In the rows, 128 means zero.
runs of hidden systems:
H, trace 1 (8 x 22):
[[127  97 121  52 128 105  88 129 152  82  89  92 137 154 158 138 106 107
  166 122 136 127]
 [154 142  97 148 127 189 156 170 110 179 110 146 109 163 116 148 102 184
  123 113 163 130]
 [105 118 120 103 153 112 116 174 112  43 120 124 134 147 161 127 146 117
  174 191 124 118]
 [125 119  80 117 109 162 126 118 130 142  96 118 135 157 143 124 119 189
  109  44 132 170]
 [109 117 126 177 146 139 156 199  80  99 130 133 119 115 149 114 154 142
  147 165 140  68]
 [100  97  95 105 124 100 105 106 130  75  82  83 173 152 107 128 113 137
  114  78 111 158]
 [113 141  84 180 125 161 182 165  95 173 136 148 136 106 121  90  99 156
  133 110 153  87]
 [ 89 138 110 114 145  57 133 133 140  36 102  92 130 123 105 128 138 120
  115 161 127 117]]
K, trace 2 (8 x 22):
[[143 159 167 165 143 114 154 125 143 127 129 119  63 108 117 176 174 149
   68 144 139 112]
 [133 122 164 141 136 125 116  80 114 150 173 138 179 114  84 127 101  59
  132 148  88 141]
 [151 121 154  97 126 120 136 130 153 157 115 104  84  92 175 147  99  97
  141 106 172  56]
 [153 182 147 129 155 129 141 109 141 122 147 145  92 149  91 190 129 128
   92 184 126 168]
 [134 113 150  88 130 148 102  93 125 147 172 147 165 118 170 115  94  59
  178 133 103 138]
 [158 127 158 112 136 149 125 147 145 129 110 115  58 133 193 178 156 150
  121 120 160 104]
 [146 129 161 144 155 147 103 119 103 105 156 143 153 170  88 170 143 106
  123 184  84 180]
 [141  72 143  86 125 141  96 133 121 131 114  99 152 132 172 129  92  83
  177  96 134  91]]
Y, trace 3 (8 x 22):
[[134  82 153 126 106 129  96 101 140 139  92  87 118 128 149 143 159 154
   93  42 119 134]
 [148 105 157 183 137 159 153 172  84 173 135 125 129 110 109 134 114 109
  136 141 145  54]
 [129 109 137  75 119  58 111 115 167 110  85  81 129 116  96 131 100  88
  137 131 150  92]
 [157 165  92 124 124 158 152 150 131 182 116 155 121 165  70 142  80 157
  130 148 162 147]
 [116 132 121  83 145 106 110 169 137  57 118 136 112 156 161 130 152 132
  173 201 130 140]
 [129 110  98 124 108 169 112 125 128 141 100 125 128 166 152 127 147 196
  111  54 121 179]
 [110 100 144 187 148 147 145 183  75  99 135 124 125 112 159 123 167 136
  136 146 125  71]
 [114  77 132 125 110  87 105  98 134 120  86  71 166 116  93 117 115 112
  109  65 120 109]]
Q, trace 4 (8 x 22):
[[123  81 135  83  94 107  79 122 145 146 126 137 161 131 134  68 130 107
  190 130 114 140]
 [158 154 107 116 111 144 146 154 154 176  93 138  77 156 107 148 122 190
  113 122 174 137]
 [123 105 154 125 140 118  86 150 112  68 126 135 139 172 115 138 185 132
  146 190  91 170]
 [126  72 112 121  90 139 107 146 127 169  88 108 144 133 139  85 128 161
  148  54 144 107]
 [143 150 124 131 151 127 150 189 125  96  95 114  84 157 110 176 131 153
  126 185 168  95]
 [110  81 127 104 118  85  82 118 125  89 106 103 186 148  83 102 126  98
  153 135 100 144]
 [127 143  65 111 107 145 159 170 136 173 102 146 117 133 125  93  86 169
  156 114 177 108]
 [112 155 126 112 142  80 119 132 151  53 113 124 104 155 101 150 169 150
  110 189 118 168]]
Z, trace 5 (8 x 22):
[[123 126 131 178 123 175 119 120  97 148 161 165 142 148 129 112 178 175
  111 113  83 190]
 [109  84 170 171 115 112 124 133 112 135 133 111 120  76 163  97 179 124
  122  89 118  72]
 [151 120 149 167 129 121 144 107 119 167 112  97 142 115  46 159  96 110
   78 101 135 100]
 [118 154 113 123 147 116 163 135 118 133 161 142 152  94 115 111  65  67
  166 179 141  85]
 [113 184  96  69 132  79 143  84 186  94 120 117 102 118 133 146 102 124
  107 127 145 153]
 [134 173 126 130 143 160 130 131 127 123 168 183 100 160 143 141 159 159
  134 184 108 195]
 [110  95 163 122 109 118  89  97 137 115 150 134 121 108 194  99 198 134
  132  97  90 154]
 [160 106 167 177 119 165 127 122 113 190 122 117 106 126 116 157 148 153
   85  75 130 113]]
L, trace 6 (8 x 22):
[[ 99 129 158 168 129 121 142 127 117 122 176 150 107  70 187  90 186 125
  130 134 105 103]
 [130 118 177 177 117  95 143 103 133 164 131 108 107  72  97 125 156 117
   80 102 128  83]
 [146 140 154 167 133 128 150 139 111 183 158 152 140 110  62 121 107  92
  135 182 132  95]
 [148 151 124  85 104 106 133  96 170 197 140 148 124 104 105 102  73  91
  153 135 149 123]
 [166 175 126 101 121 159 136 126 159 184 142 168  76 149 138 151 119 156
  133 152 151 162]
 [135 132 165  92 116 127  96 115 159 134 164 167  91 124 193 112 185 127
  161 162 110 164]
 [153  88 192 145 109 147  95 116 132 167 132 120  95 118 169 140 189 144
  111  84 118 124]
 [157  76 202 154 130 125  99 160 107 142 127 116 120 133 104 146 167 100
  144 174 121  84]]
G, trace 7 (8 x 22):
[[133 174 133 165 141 135 151 108 116 157 174 173 136 125  68 127 122 117
  110 182 107 165]
 [123 117 153  93 101 116 100 112 157 155 162 165 112 101 190  75 165 118
  175 136 114 142]
 [160 128 167 175 120 160 141 115 124 197 136 131  88 115 121 156 152 154
   79  91 135 119]
 [142  95 192 141 143 130  95 124 103 124 166 135 156 129 114 137 141  64
  156 183  90 118]
 [155 100 135  92 104 142 122 127 148 197 114 115 118 109 159 115  83 105
  161  83 166  77]
 [169 170 149 130 158 146 153 137 126 144 139 137  99 145  85 194  97 109
  112 185 148 122]
 [142 118 134  57 112 123  81 102 158 142 140 148 153 157 131 111 110  96
  181 153 113 180]
 [160 137 118 122 123 190 134 157 130 171 116 144  81 160 172 155 131 184
  129 103 159 137]]
Z, trace 8 (8 x 22):
[[131 118 174 186 144 175 130 106  84 150 186 148 145 107 152 139 150 103
  116 119  86 130]
 [126 118 166 139 141 118 143  84 128 130 140  88 120  70 161 154 110  78
   98  77 127  75]
 [155 164 143 139 167 149 161 104 117 135 147 119 128 124 100 197  71  80
   98 145 134 115]
 [112 163 121  87 162 126 140  97 132  82 172 134 138 107 179 143  84  66
  152 156 115 133]
 [129 173 118  98 151 148 141  88 151  95 139 125  89 137 187 184 126 144
   94 103 127 174]
 [136 124 167 149 159 173 113 127  95  96 168 147 122 146 179 166 172 124
  129 154  90 158]
 [120  90 153 140 134 153 112  88 107 120 139  98 146 109 185 145 134 108
  109  50 100 122]
 [152 121 151 165 160 174 155 141  90 134 126  97 120 124 134 192 101 108
   98 109 142  76]]
L, trace 9 (8 x 22):
[[148 117  94 154 118 186 136 161  98 177 100 138 145 175  85 130 105 182
  124 100 141 148]
 [107 127 104  74 129  90 124 174 148  79 108 132 119 133 155  97 128 124
  189 183 149 109]
 [119 122 102 140 100 130 116 106 138 139  99 124 128 148 108 112 161 200
   86  62 114 187]
 [107 117 117 156 144 145 148 203  88  94 130 143 119 126 171 106 154 148
  168 171 139  81]
 [ 98 106 128 134 100  56 115  95 157 111  98  92 137 101  84  93 159 141
   92  90 116 129]
 [125 133 101 194 138 176 169 183  73 157 131 148 143 138  95 117 110 159
  130 137 140 100]
 [ 98 144 105  87 113  48 136 121 170 104 117 118 126  93 112  82 113 103
  150 156 146 103]
 [128 162  89 166 116 163 158 119 124 177 130 158 119 139  99 121 126 192
   89  90 132 172]]
M, trace 10 (8 x 22):
[[148 133  99 156 136 207 160 159  93 174 123 138 129 148 140 150  83 159
  127  91 153 115]
 [111 160 142 109 165  87 135 121 137  45 142 118 106 119 140 163 145  96
  120 195 118 126]
 [111 110  70 127 121 174 128 124 103 131 110 121 175 157 135 113  91 162
  130  55 118 160]
 [125 158 153 158 165 134 170 150 111 105 156 130  84  90 172 158 137 107
  121 167 143  71]
 [ 91 111  95 117 130  98 113  91 125  69 100  93 176 144  96 125 118 133
  101  89  98 172]
 [131 145 112 167 141 180 180 155  93 174 160 147 128  98 153 119  85 119
  141 118 151  75]
 [ 99 155 127 104 141  56 133  88 163  56 115  90 110 107 117 149 145 114
   84 133 122 135]
 [120 132  86 167 123 187 149 112  94 179 152 155 176 131 117 100  86 144
  125  77 113 155]]
Y, trace 11 (8 x 22):
[[117  99 139 132  89  91 128 150 145 173 120 133 117  86 128  55 153 134
  158 122 147  77]
 [144 122 159 149 103  79 118 133 157 162 101 121 100 131  44 121 171 155
  100 157 139 129]
 [148  98 144 110 101 123  93 161 134 174 132 163 142 153  92  80 140 123
  190 187 128 139]
 [124 130 123 101  89  90 117 148 177 147 104 145  76 124 143  86 180 183
  142 135 152 135]
 [153  95 172 161 109 142  94 166 115 156 115 146 107 165  95 128 204 176
  126 152 113 147]
 [129  64 154 120  92 116  90 163 128 159 115 128 131 120 149  69 162 129
  182 121 131  90]
 [139 111 145 154  95  95 132 149 151 175  87 110  88 113  84 110 164 174
  101 110 160  91]
 [156  90 165 134 112 108  95 174 122 154 109 132 139 156  55 114 145 117
  163 193 131 108]]
K, trace 12 (8 x 22):
[[144 117 129 154 115 107 142 172 136 148  71  97  94 138  67 142 142 173
   99 126 169  86]
 [115 146 101 120 126  88 134 121 134 123 129 141 170 137  41 100  93 104
  143 182 118 150]
 [122 139  89  75  97 115 136 123 170 171 113 136 111 106 162  83  91 139
  161  91 165 114]
 [122 181 118 147 125 128 149 142 143 135 147 175  76 132 130 119 179 188
  113 170 131 163]
 [111  96 157 137 101 118  88  96 125 150 165 157 160 111 131  68 171 116
  152 125  77 162]
 [147  81 165 157 101 125 122 168 126 176  99 111  94 112 134 115 167 154
  129 103 155  65]
 [138 130 153 152 130  80 121 136 132 121 112 120 130 144  24 140 147 122
  105 192 124 133]
 [141 111 115  80 103 110 116 115 153 181 117 125 158 121  99  93  61  86
  169 117 148 110]]
Q, trace 13 (8 x 22):
[[109 178  86 149 167 154 177 105  98 106 165 141 163 116 119 145  66 104
  112 136 115 142]
 [ 85 164 103 108 136 107 147  71 146  95 172 139 133  76 189 101 121 103
  124 105 105 145]
 [113 175 104 173 144 156 177  81 115 139 157 134 124 100 134 150 115 147
   64  78 116 151]
 [ 97 146 149 164 159 137 149 107  99  90 188 140 130  82 186 126 152  97
  120 138  91 118]
 [121 133 145 153 129 125 153  68 129 155 148 102 131  67 144 136 107  99
   82  56 121 100]
 [135 168 151 160 165 150 169 115 107 139 184 147 121  92 137 158  95  76
  120 166 124  99]
 [127 138 161 107 127 105 119  47 156 147 175 128 138  81 148 124 113  64
  118 107 102 139]
 [155 167 136 146 135 183 155  93 125 199 177 164 115 112 139 147  96 118
  112 112 126 148]]
H, trace 14 (8 x 22):
[[114 185 116 132 166 108 167 150 123  80 151 147 109 119 113 145 116 109
  132 216 137 117]
 [105 162  96  94 127 127 119  63 155 103 149 142 136 134 159 127 127 141
  111  93  98 210]
 [122 144 151 182 134 155 161 134 112 147 165 148  82  83 184 124 175 151
  103 114 127 103]
 [119  89 176 139 144 102  96  90 113  73 125  82 151 124 120 163 158  90
   97 115  86 129]
 [145 112 126 143 119 168 141 103 111 203 144 127 162 105 120 119  66  95
  129  68 136 101]
 [139 153 144 108 154  87 155 141 146 102 118 101 100 107 106 165  94  82
  129 185 162  69]
 [136 173  96  99 141 149 128  84 140 131 145 149 150 164  99 155  81 122
  119 138 113 207]
 [119 168 126 113 135 142 156 133 143 132 175 168  78  92 215 113 144 130
  151 151 138 119]]
G, trace 15 (8 x 22):
[[113 109 114 176  97 116 151 169 120 176 112 137 119 100 104  66 154 171
  133 114 151  83]
 [122 134 161 169 124  72 140 148 134 132 133 132 109  97  66 103 171 124
  116 191 128  94]
 [122 115 127 139  89  97 127 130 139 191 140 156 149  96  86  50 129 122
  158 137 130 116]
 [139 155 151 157 116 118 156 156 139 183 148 162  76  94 121 102 162 147
  132 172 154  94]
 [145 121 181 140 100  94 103  99 153 184 154 153 125 111  72 101 165 111
  127 161 106 147]
 [152 107 159 149 102 159 124 154 118 213 158 170 120 111 139  83 144 128
  170 144 134 103]
 [171 117 202 132 117 108 112 128 152 182 133 130  78 111 107 145 163 109
  123 163 142  97]
 [171 100 163 129 109 149 104 128 121 211 147 152 157 140  76 115 101  91
  163 154 123 126]]
M, trace 16 (8 x 22):
[[146  68 135 113  99 122  81 135 130 151  72  97 160 172  74 124 129 145
  131  90 125 143]
 [170 137 155 131 135 145 141 179 119 178 136 153 106 136  99 143 110 109
  164 200 161  84]
 [130 135 108  61 117  84  98 127 174  92  86 118 116 173  99 137 131 150
  138 156 138 174]
 [151 140 114 145 123 201 135 174 104 175 143 177 114 168 142 125 136 179
  154 144 135 153]
 [112 119 150 102 137  92 101 154 142  54 121 126  97 136 173 130 192 134
  151 182 118 132]
 [129  73 112 160 115 171 108 172  85 136  90 118 158 171 115 115 145 178
  135  85 117 136]
 [128 120 153 145 149 109 145 188 107 102 124 119 112 115 119 134 137 103
  155 202 149  55]
 [114 117  76 109 117  96 123 144 136 100  65  95 153 166  62 121 105 164
  119 113 144 142]]

runs to name:
trace 17 (2 x 22):
[[112  97 144 148 134 139 101 124  88 116 169 152 192 131 118  93 135  87
  167 158  77 145]
 [133 113 136 109 110 123 139 140 150 158 106 108  81  89 191 117 125 135
  137  81 170  61]]
 -> G
trace 18 (2 x 22):
[[ 80 123  97 158 118  92 135 102 129  86 102  98 138 110 115 103 160 172
   76  69 109 146]
 [ 91 118 117 204 127 120 161 131  85 137 149 133 164  86  94  79 137 131
  110 111 108  99]]
 -> H
trace 19 (2 x 22):
[[120 163 110 137 112 134 135  73 154 152 139 147 108 125 133 125 155 178
   78  74 111 196]
 [114 125 168 150 127 140 122 100 116 144 197 167 130  88 180  94 169 102
  146 141  85 140]]
 -> M
trace 20 (2 x 22):
[[139  92 152 126 139 125 124 201 105 114 110 117 121 134 134 130 131 107
  179 188 153  58]
 [133 110  98 114 127 104 118 165 133  97  58  90 134 179  58 149 117 161
  119 135 152 129]]
 -> M
trace 21 (2 x 22):
[[ 86 155  67 119 127 103 151 136 143  71  94 116 106 131 145 116 150 194
  103 106 142 151]
 [ 79 123  88 182 146 123 149 151  85  60 113 112 162 137 102 114 150 167
  102 118 105 136]]
 -> Q
trace 22 (2 x 22):
[[126 130 153 169 140 160 118 152  96 108 158 166 118 154 139 134 197 162
  127 170  90 171]
 [121  66 165 142 102 120  97 126 125 138 107  98 123 104 167 105 179 140
  123  62 119  98]]
 -> Q
trace 23 (2 x 22):
[[133 103 193 138 123  94 118  84 141 152 146 103 121  72 132 132 138  72
  110 106 117  82]
 [146 135 135 149 138 160 159 118 107 189 166 140 153  97 114 127  62  73
  143 127 137  85]]
 -> G
trace 24 (2 x 22):
[[159  91 146 130 133 152 121 161  97 167 123 122 164 141  87 130  73  77
  173 157 141  79]
 [154 132 113  58 113 103 106 115 171 150  90 114 132 160  80 141  73 114
  147 137 157 145]]
 -> L
trace 25 (2 x 22):
[[112 155 117 123 154  94 177 139 135  90 116  94 100  84 146 149  94 103
  118 139 167  55]
 [104 162  77 151 139 124 155  91 121 106 119 119 160 139  68 143  97 152
   74  97 116 174]]
 -> M
trace 26 (2 x 22):
[[110  92 108 109 133 126  89 125 110  69 100 105 179 180 109 134 128 137
  133 112  92 176]
 [107 121  61 113 123 158 148 176 115 120  97 125 130 138 173 100 100 171
  161  93 163 104]]
 -> Q
trace 27 (2 x 22):
[[155 137 122  74 118 166 107 118 161 150 115 137  87 160 187 155 126 160
  139  99 145 169]
 [156 116 153 142 149 177 103 125 104 110 123 120 126 184 122 194 154 148
  102 126 101 178]]
 -> G
trace 28 (2 x 22):
[[138 177 118 168 139 149 181 162 124 151 128 143  72 120 122 153 134 177
   94 140 164 108]
 [ 81 148 106 122 135  85 118 107 131  60 147 144 155 130 110  97 159 129
  128 168  86 185]]
 -> M
trace 29 (2 x 22):
[[124 116 107 135 107 112 150 191 137 152  87 120  94 113 132  93 137 169
  149 124 179  61]
 [116 144 128 167 124  85 133 145 133 109 110 130 117 143  41 120 172 168
   94 178 122 149]]
 -> M
trace 30 (2 x 22):
[[129 197  82  81 134 126 159 116 170 123 124 145  80 135 155 149 104 157
  118 135 157 162]
 [116 161 134 153 153 157 136 135 111  88 168 165 102 142 169 146 181 160
  118 167 100 178]]
 -> H
trace 31 (2 x 22):
[[106 138  64 139 113 129 160 162 116 159 123 153 162 122  94  63  85 147
  163 134 149 113]
 [113 175 124 122 123  73 149 142 169 110 127 143  68 108 125 113 175 160
  117 182 147 127]]
 -> G
trace 32 (2 x 22):
[[110 156 145 121 162  79 142 134 137  50 136 112 100 113 129 157 148  98
  118 199 125 107]
 [110 163  96 130 133 147 131  62 128 123 162 150 160 136 127 128 111 134
  101  93  90 210]]
 -> Z
trace 33 (2 x 22):
[[159 131 186 147 149 148 126 143 108 156 175 155 122 123 115 150 130  79
  152 201 117 106]
 [161 104 185  70 123  98  87  92 169 133 119 100 103 124 145 163 129  77
  136 128 130 118]]
 -> K
trace 34 (2 x 22):
[[ 98 139 126 175 128 132 138 108 121 106 136 132 106 115 155 127 198 188
   72  88 100 166]
 [ 91  95 148 175 129 126 123 126  88 114 168 138 169  90 147  77 159 101
  146 126  86 107]]
 -> M
trace 35 (2 x 22):
[[139 115 179 154 165 151 113 101  94  93 153 108 144 141 127 192 139  89
  100 139  89 139]
 [133  97 135 108 125 158 123 114 115 166 146 122 151 100 187 114  83  80
  165  79 133  86]]
 -> Q
trace 36 (2 x 22):
[[132 195 111  95 149 131 158  74 155 136 172 150 120 106 143 152  71  85
  121 144 131 153]
 [121 168 122 122 136 152 128  57 134 133 184 162 141 122 156 134 122 115
  112 110  87 203]]
 -> Q
trace 37 (2 x 22):
[[131 177 134 178 151 126 175 161 117 123 138 144  84 122  92 154 151 157
   93 182 145 111]
 [114 118 142 104 119  92 102  59 145 129 158 128 177 102 108  98 113  71
  134 120  86 160]]
 -> K
trace 38 (2 x 22):
[[165 103 130 148 118 156 130 191 112 182  87 123 116 164  79 139 114 160
  141 136 168  92]
 [149 112 151 100 126  90  97 171 142 112 101 125 122 165  71 134 142 115
  165 215 141 121]]
 -> G
trace 39 (2 x 22):
[[111 118 129 167 137 142 140 190 101  91 117 132  92 131 176 125 191 183
  128 140 136 103]
 [114  87 151 151 114  72 103 102 132 105  93  81 152 119  63 122 153 124
   90 101 107 123]]
 -> G
